In the rows, zero is written as 128.
Each path below is one point turned by a fixed rotation once a step. After each direction that follows a path, write how fast that rotation turns it, in degrees each step (0 if it stays still).
Each turn is a multiple of 5 degrees from 10 to 175, or 0.
Each row of a path follows its step; steps can be skipped.
Rotation 1:
step 3: [128 124 142 118 122 125 142 129 120 130 125 128 124 132 129 134 139 119
 134 132 134 129 125 125 125 128 115 132 127 131 128 132 132 130 135 135
 136 122 119]
step 4: [130 135 134 124 116 135 133 138 123 132 118 134 129 129 133 142 130 132
 124 140 123 138 120 124 127 129 132 119 123 127 123 125 120 131 122 125
 131 128 135]
step 6: [136 134 128 120 126 135 136 137 129 125 120 138 128 130 132 127 131 124
 124 139 120 137 129 133 134 140 131 132 131 136 132 130 124 125 136 129
 140 126 139]
step 8: [131 126 130 128 128 130 115 140 126 133 132 132 129 124 131 125 139 125
 130 137 126 130 117 130 138 137 122 126 135 142 126 136 123 119 137 134
 130 126 128]
step 9: [131 123 136 132 121 142 138 133 123 124 128 142 121 126 125 125 132 134
 128 123 121 135 126 125 122 125 123 124 133 135 126 136 138 119 123 140
 126 128 124]
step 11: [126 126 138 127 131 129 144 137 131 130 125 130 129 123 116 131 126 134
 126 129 127 134 120 129 132 128 123 128 124 140 138 120 131 122 130 143
 124 121 120]
step 16: [125 121 132 122 132 127 123 137 109 133 116 132 127 117 128 119 133 132
 125 141 132 138 131 129 128 124 130 129 127 130 130 127 121 126 136 135
 134 132 124]
step 18: [135 127 133 122 125 129 131 130 126 138 118 126 130 115 133 134 139 135
 128 140 133 131 121 128 125 130 117 134 135 127 130 125 119 131 124 125
 138 137 124]
[128 129 129 128 128 127 126 127 121 126 132 129 126 126 128 129 128 127
 126 125 130 128 127 127 124 129 130 131 130 127 132 129 128 130 130 126
 129 127 123] -> 160
[126 131 129 126 128 128 131 127 129 126 132 127 127 129 128 128 128 132
 132 125 124 127 125 126 128 124 130 130 127 131 127 127 132 130 128 130
 127 125 130] -> 175
[127 129 127 130 130 128 128 126 128 130 127 129 129 126 130 127 125 130
 127 131 126 130 128 131 128 127 129 130 132 130 125 133 132 128 131 127
 129 131 127] -> 40
Rotation 2:
step 2: [133 131 118 138 125 132 130 119 133 128 132 122 119 125 131 121 132 121
 125 116 134 133 124 132 130 130 123 116 135 131 135 139 135 127 126 118
 135 126 136]
step 5: [122 112 122 141 135 119 128 140 122 131 132 125 127 124 119 128 120 129
 123 123 131 120 136 132 129 131 125 131 134 124 130 120 129 131 122 129
 128 119 135]
step 6: [129 129 119 126 129 119 119 119 135 127 130 136 134 127 121 126 129 125
 131 127 129 144 130 128 135 129 141 116 132 132 121 138 116 130 124 130
 127 130 128]
step 9: [128 126 130 139 144 122 139 129 130 122 127 124 128 142 142 120 132 134
 119 130 124 129 128 125 129 137 132 124 130 134 127 124 126 135 123 132
 131 126 124]
step 12: [127 123 118 134 138 126 127 117 132 118 131 144 132 125 130 136 121 122
 130 137 133 128 126 118 120 124 132 137 128 128 124 125 127 127 130 130
 136 128 136]
step 14: [135 134 125 137 123 124 122 129 128 135 128 126 126 130 130 132 122 116
 138 115 128 126 126 123 136 119 117 111 128 128 122 128 125 132 126 122
 125 127 137]
step 16: [129 131 134 127 130 138 124 124 125 136 127 122 129 134 128 143 122 130
 115 131 132 131 133 127 121 125 134 128 126 135 120 123 127 121 131 126
 142 114 126]
step 19: [118 126 135 126 134 133 131 126 122 129 128 127 123 134 120 137 138 125
 134 127 138 130 132 118 134 137 135 130 141 123 129 140 122 120 133 124
 126 135 129]
[129 128 127 124 124 127 128 130 126 129 128 127 130 131 130 129 129 124
 132 130 128 127 127 128 130 128 130 131 126 127 127 125 130 131 129 124
 126 131 129] -> 100
[133 130 126 130 125 130 125 127 129 129 125 130 130 127 126 129 126 125
 128 130 125 131 128 126 127 123 129 126 129 130 128 127 129 126 129 127
 132 127 131] -> 175
Rotation 3:
step 0: [122 137 134 134 136 133 120 129 130 130 128 115 121 125 115 134 130 132
 125 122 127 118 134 132 130 135 145 130 122 141 138 131 123 129 134 134
 127 136 128]
step 2: [133 130 133 128 119 119 121 119 124 124 137 127 135 133 133 127 134 124
 146 138 136 130 127 124 125 132 125 132 112 132 128 125 132 119 136 135
 131 125 116]
step 3: [134 127 141 127 131 136 126 132 138 125 126 126 128 133 138 124 121 133
 136 134 135 120 133 115 141 135 145 130 124 133 124 133 121 130 123 126
 126 122 123]
step 9: [123 129 129 132 129 125 134 116 125 139 130 139 113 128 125 135 138 119
 129 126 128 132 129 140 132 138 133 128 120 133 128 115 133 139 136 119
 122 126 130]
step 10: [133 140 131 136 120 125 124 127 119 128 117 122 127 139 119 124 142 142
 127 129 132 130 124 119 131 128 128 127 128 139 124 120 136 128 133 113
 126 125 127]
step 14: [139 129 142 118 130 132 128 138 120 142 124 128 124 127 127 128 133 136
 133 136 133 121 126 123 141 128 119 127 125 119 121 130 134 141 129 135
 127 124 121]
step 15: [127 128 126 133 134 137 135 122 126 130 124 111 127 117 141 127 117 148
 129 130 138 135 125 125 122 132 121 125 130 129 126 127 125 136 130 138
 127 133 126]
step 18: [129 130 123 129 133 141 139 126 128 145 125 126 125 140 131 122 145 131
 136 122 143 125 131 126 120 135 130 131 127 131 134 130 129 130 127 132
 128 139 128]
[127 128 130 126 129 134 127 134 128 128 126 124 128 129 127 126 131 129
 128 126 126 127 129 127 127 131 127 124 129 128 128 130 128 128 128 130
 125 128 128] -> 100
[128 125 129 132 130 132 130 129 126 127 127 128 128 128 129 126 125 127
 127 129 131 129 124 131 128 130 132 132 127 130 131 129 131 129 127 128
 126 126 132] -> 120
[130 126 127 123 128 127 128 130 124 130 128 131 128 126 126 129 128 126
 129 132 127 130 128 129 126 130 130 125 128 126 127 129 128 128 134 129
 127 127 132] -> 145
[126 128 128 125 128 127 128 129 129 129 131 132 130 129 128 129 131 126
 128 129 126 134 125 126 131 130 125 128 126 131 128 128 134 127 127 127
 126 127 126] -> 95
[130 132 128 131 129 126 125 131 128 130 127 125 126 127 129 133 126 131
 126 125 126 133 127 130 128 127 128 127 129 130 127 129 130 126 130 129
 130 127 129] -> 70
[131 128 129 129 131 129 127 126 132 129 129 128 130 129 130 132 130 127
 129 132 128 128 128 130 127 130 129 128 126 127 128 131 125 121 126 125
 126 129 129] -> 20
Rotation 4:
step 0: [128 123 123 132 120 123 131 126 132 144 122 123 127 122 130 127 115 142
 120 134 119 125 133 126 130 129 129 125 115 124 128 118 135 137 134 133
 127 140 123]
step 2: [127 119 113 126 136 145 142 118 130 124 128 130 132 130 133 127 129 120
 133 128 127 124 142 126 127 123 124 135 135 130 133 131 132 131 126 128
 119 138 136]
step 6: [130 117 120 130 119 135 140 129 140 113 135 128 124 132 130 125 126 118
 123 117 118 120 134 133 133 128 133 132 130 128 122 124 120 131 121 118
 130 123 122]
step 7: [128 125 131 122 135 127 123 126 128 134 129 125 141 116 132 126 124 117
 118 139 117 134 134 125 122 134 135 124 135 134 124 132 133 116 129 140
 120 135 128]
step 12: [125 125 122 125 120 122 117 125 124 123 146 141 131 125 127 127 119 135
 123 131 136 130 136 128 122 137 129 118 129 134 130 117 134 127 126 130
 136 128 138]
step 16: [138 123 123 114 130 127 126 108 131 141 128 138 122 122 126 132 116 126
 127 134 124 129 130 131 121 129 128 121 118 124 133 121 133 128 132 123
 133 135 129]
step 17: [117 120 142 131 115 121 125 130 140 123 133 137 121 132 123 126 133 125
 137 121 128 134 139 124 134 134 128 124 135 126 123 135 130 131 121 121
 119 127 128]
step 19: [134 121 133 130 121 134 121 127 131 134 137 131 136 132 131 130 125 134
 122 135 122 132 129 135 133 131 130 135 127 130 123 133 109 133 128 141
 140 115 129]
[126 126 128 130 129 127 129 126 128 127 130 130 126 131 130 124 130 126
 127 128 130 126 126 127 130 123 126 131 132 126 128 128 128 127 123 128
 126 129 125] -> 90
[126 126 128 132 130 124 132 127 126 130 127 127 129 127 125 130 126 128
 130 128 128 126 127 132 125 125 133 127 125 124 126 127 126 129 127 127
 129 127 126] -> 70
[127 126 130 130 128 131 128 122 129 129 130 129 125 125 126 129 129 131
 132 128 127 128 128 130 132 129 128 130 125 130 129 131 131 130 129 129
 127 130 129] -> 25
[127 126 130 125 124 127 127 127 127 130 127 126 128 129 127 129 126 127
 128 125 123 129 127 126 126 130 127 133 126 125 127 128 131 124 126 129
 130 128 126] -> 110
[128 127 127 126 129 129 127 131 129 130 128 128 131 130 123 125 126 127
 133 130 129 125 125 130 129 128 127 132 130 128 129 128 125 125 130 131
 127 129 132] -> 65
[127 124 126 127 125 128 130 131 126 129 128 129 125 128 132 127 128 128
 129 126 128 128 132 127 129 126 130 129 125 129 132 124 125 130 129 130
 127 129 131] -> 175
Rotation 5:
step 2: [140 121 135 140 130 137 134 122 134 128 135 132 125 125 140 117 130 135
 126 119 125 122 135 127 133 138 131 119 120 132 131 127 128 124 132 123
 131 131 132]
step 4: [131 132 135 128 134 135 124 135 137 137 124 120 132 127 117 133 124 132
 128 125 126 128 140 128 134 132 124 140 129 116 124 129 124 129 134 131
 131 133 146]
step 6: [123 134 136 128 136 142 125 114 123 138 133 141 133 130 125 125 124 132
 123 127 121 133 130 132 119 136 124 133 127 135 126 127 122 138 135 121
 124 124 119]
step 7: [134 134 125 136 133 134 131 119 122 135 139 132 136 129 134 127 124 117
 130 123 133 129 142 127 125 134 129 112 131 125 137 131 120 133 128 134
 121 130 128]
step 13: [132 131 137 141 139 128 126 120 135 133 120 127 133 130 135 126 111 126
 125 125 127 132 134 123 121 131 125 115 127 134 126 127 124 117 122 127
 118 131 127]
step 15: [138 125 133 118 125 131 136 126 132 133 127 128 126 116 122 129 130 128
 123 121 136 129 139 127 135 125 115 132 128 129 124 119 121 128 134 127
 130 146 123]
step 16: [124 127 126 128 128 126 126 132 144 132 131 127 127 124 129 126 131 127
 115 119 125 127 136 140 139 129 116 125 117 124 133 129 128 141 123 121
 126 131 120]
step 18: [134 126 129 132 146 139 123 122 137 118 122 127 129 127 134 123 128 131
 128 137 128 129 135 136 125 126 131 115 135 125 133 127 117 134 132 133
 126 130 138]
[130 127 129 129 131 131 129 128 129 123 130 127 127 125 129 125 133 131
 130 127 128 130 127 126 129 125 128 130 128 129 126 125 125 127 130 125
 129 128 124] -> 110
[124 125 131 125 128 129 130 128 127 128 127 133 129 129 125 128 128 126
 128 128 130 126 127 128 124 127 125 129 128 127 127 127 128 128 131 129
 132 123 128] -> 130
[132 124 132 127 126 127 125 131 129 126 127 125 130 124 128 132 124 126
 129 130 128 129 129 127 127 126 129 133 131 127 126 128 128 127 126 127
 130 129 129] -> 70
[129 128 126 124 129 130 128 131 127 128 130 129 126 128 122 129 129 125
 131 127 128 128 130 128 128 126 129 125 127 122 127 127 125 128 126 130
 127 131 127] -> 95
Rotation 6:
step 0: [123 123 127 124 123 134 108 134 144 134 120 133 128 115 117 138 135 131
 127 136 133 126 123 118 130 123 136 138 124 129 120 133 121 121 132 133
 125 121 129]
step 1: [141 124 129 122 122 141 119 131 138 126 128 121 127 126 113 133 131 132
 126 127 140 125 125 116 122 126 120 134 125 136 113 126 130 128 135 137
 144 129 125]
step 3: [123 133 134 122 129 128 131 147 140 137 138 122 128 130 120 132 132 119
 128 136 125 131 124 133 128 127 116 126 133 117 129 135 125 122 121 140
 133 113 137]
step 8: [111 132 137 122 118 133 123 125 128 123 134 123 117 118 124 125 142 120
 119 123 130 130 117 114 123 136 129 121 118 131 136 130 120 128 132 128
 131 116 130]
step 12: [135 132 137 123 131 128 128 141 122 123 131 121 129 134 119 138 138 129
 130 130 132 123 139 126 131 137 118 141 116 114 117 133 129 130 125 135
 137 117 123]
step 13: [119 130 129 120 140 124 120 137 116 131 139 117 129 133 113 133 126 133
 122 131 132 133 128 128 118 132 126 128 132 118 130 123 129 130 124 130
 133 108 116]
step 18: [127 131 124 128 131 142 137 125 120 127 124 126 122 134 118 126 142 122
 114 121 130 122 123 120 132 136 132 129 124 132 115 135 129 140 125 125
 140 111 128]
step 19: [114 127 123 130 123 136 131 120 124 138 135 128 129 125 108 120 125 124
 128 131 122 130 127 125 133 136 124 132 125 126 126 129 124 126 126 117
 136 104 131]
[127 127 129 126 130 129 129 130 132 125 131 125 127 132 131 125 125 125
 127 128 130 130 130 128 130 126 133 128 128 127 130 129 131 128 124 129
 129 129 127] -> 35
[126 126 126 127 131 125 129 129 124 128 128 128 131 128 125 125 129 129
 126 129 132 128 129 126 127 131 130 124 130 130 126 127 130 129 130 125
 127 129 125] -> 130
[126 127 124 129 129 130 130 125 127 131 127 129 128 126 133 128 131 126
 127 128 130 128 125 129 128 130 129 128 126 128 134 128 129 130 127 125
 132 128 129] -> 35
[126 128 132 127 129 126 131 128 128 130 126 131 126 128 124 122 126 128
 128 128 127 131 126 127 126 128 126 128 129 127 132 127 129 129 127 131
 127 129 132] -> 65
[128 132 128 128 129 129 128 131 127 130 128 131 127 128 127 129 129 125
 130 128 127 124 125 129 135 128 131 125 132 131 128 126 128 128 124 130
 128 127 128] -> 95
[126 126 126 131 129 130 125 128 131 129 127 129 129 124 126 127 125 130
 126 127 130 127 129 130 130 130 126 129 126 128 127 128 128 125 123 128
 126 134 128] -> 70
[129 132 128 127 133 126 127 128 126 127 129 127 132 128 127 128 130 130
 133 127 126 128 127 129 126 127 129 129 124 126 130 124 130 127 125 125
 125 127 128] -> 45
